In the rows, 128 means zero.
Which row each row swaps with, under one turn or mirror
The rows were stretched afterwards, more along some directions than others.
Zavet: [128 116  98 120  89 143 100 128 138 159 154 131 126 100 155 132 133 138]
Fizu: [117 152 124 114 127 110  98 136 131 143 150 145 102 121 120 122 133 133]
Tib: [105 102 111 113  80 125 112 138 147 123 150 130  77  96 142 121 150 156]
kulo: [158 135 133 108 138 146 100 138 135 123 149 128 136 124 151 138 131 127]
vur: [114  98 133 115  70 137 106 150 141 104 136 123  90  93 146 106 142 143]
Ber: [130 109 104 107 101 127 109 157 133 131 141 151 133 120 155 172 128 132]
Fufu: [134 136  99  90  80 115  93 143 124 153 173 152  97 117 113 120 126 134]
tabiv: [105 116 111 123  88 103 109 144 152 149 136 150 104 116 151 147 132 138]
kelep: [148 147 144 118  89 153  89 121 134 119 155 126  94  94 121 116 137 138]
Kofam: [136 128 144 118 110 127 107 126 131 104 138 133  93  90 116 123 147 153]
non: [107 111 101 128  63 116 110 138 141 136 147 133 108  80 134 131 138 145]
faka: [145 128 148 108 133 135  91 134 115  98 137 132 117 111 120 134 134 132]
Lazik: [142 125 130 111  74 116 107 144 134 121 128 148 108 119 138 166 123 132]
peke: [140 108 136 102  98 129  96 133 117 125 132 157 108 113 142 150 130 136]
vudi: [132 105 110 106  81 101  84 135 115 145 144 145 126  96 151 158 125 126]
nadip: [141 119 114 131  69 131  96 136 143 141 146 133 131 125 141 130 124 137]
fem: [128 149  88  97 114 130 103 129 123 150 160 144 103 112 117 126 127 127]
fasaf: [130 151 122 110 101 136  95 112 137 129 161 133  83 100 107 112 143 147]
zur: [134 137 112 114  90 107 112 118 148 143 141 152 108 104 152 167 129 137]
mesud: [147 108 109 107  81 130 105 137 127 139 137 146 131 115 154 181 124 131]
nunu: [124 111 121 128  68 107  98 128 140 115 140 143 112  82 139 167 135 153]
zumut: [145 131 131 108 108 112  88 130 108 116 135 150 129 112 131 155 115 123]
Tidun: [154 133 102  98  99 128  81 123 111 152 157 143 140 106 137 154 112 129]
fipen: [147 109  99 105 111 120 120 140 127 163 131 146 128 117 152 162 133 134]
fole: [167 147 132 104 128 142  93 124 111 128 149 130 137 120 129 148 125 124]
Fifi: [157 149 145 115  94 129  81 128 122 128 149 137 125 117 134 156 125 135]
Pofud: [102 112 130  97 104 107 112 153 147 106 137 136  68 104 125 117 149 144]
bukub: [149 134 105 103 107 156 105 129 126 178 153 148 140 101 150 154 134 132]
kob: [115 133 116 128 102 119 102 130 135 108 149 120 104 103 126 120 138 145]
kom: [130 144 120 104 147 140  88 126 115 139 145 142 113 121 133 122 130 122]
taki: [128 150 130 130 127 130 105 128 110 137 142 145 129 104 122 140 145 146]
vif: [137 145 102 125 140 117 108 130 121 162 148 141 142 114 139 140 136 132]
dinaf: [154 141 117 120 106 147  79 117 133 158 160 147 119  92 148 164 133 142]
Gos: [129  85 126 128 107 102 118 142 141 119 119 119 113 119 159 141 136 145]
Bak: [108 107 125 129  87 123 101 137 164 115 127 126 102  88 148 144 148 139]
rofa: [129 133 114 118  58 125  96 136 136 120 147 142  98  90 125 151 126 133]
tulag: [133 135 107 115 122 122 101 131 137 135 148 118 106 107 130 108 138 136]
meva: [111 134 126 100 121 118 100 142 141 117 147 130  80  85 114 114 152 133]
sivep: [129 127  90 115 111 114 112 127 138 171 148 159 120 118 153 163 137 139]
bemo: [108 111 137 133  90 111  94 141 152 102 132 123 114 105 146 141 140 146]
vudim: [134 120 114 102 109 105 110 138 128 138 137 127  84 128 126 123 134 132]
Tepi: [143 129 131 103 121 127  96 124 113 121 126 148  98 127 119 135 134 128]
kesa: [159 144 103 114 122 117  87 119 115 161 151 143 156 121 141 179 122 131]
vibaf: [122 115 111 109 110  94  93 135 118 129 147 144 105 124 130 165 134 150]
Kurab: [107 100  82 113  74 113 101 142 142 154 149 142 101 100 149 149 141 148]
nezu: [110 105  91 101 101 115 106 145 131 150 136 153 111 106 159 147 124 120]
sovib: [120 143 124 102  82 126  82 131 131  98 155 137  85 109 117 128 128 137]
Zonu: [145 111 104  99  94 137 105 134 119 144 134 149 120 114 137 148 120 134]
Vege: [145 136 103 121 113 122 115 142 135 136 131 142 117  91 135 150 123 124]
budum: [156 169  96 104 119 134 101 120 127 158 149 148 147 114 129 167 113 115]
zego: [127 110 105 128  76 101  85 131 126 149 145 131 125 123 149 168 126 140]
lusu: [129  88 125 106  80 117 102 144 139 112 130 144 111  99 155 167 129 135]

nadip swaps with Fufu
Kofam swaps with nunu
zur swaps with taki
fem swaps with Zavet

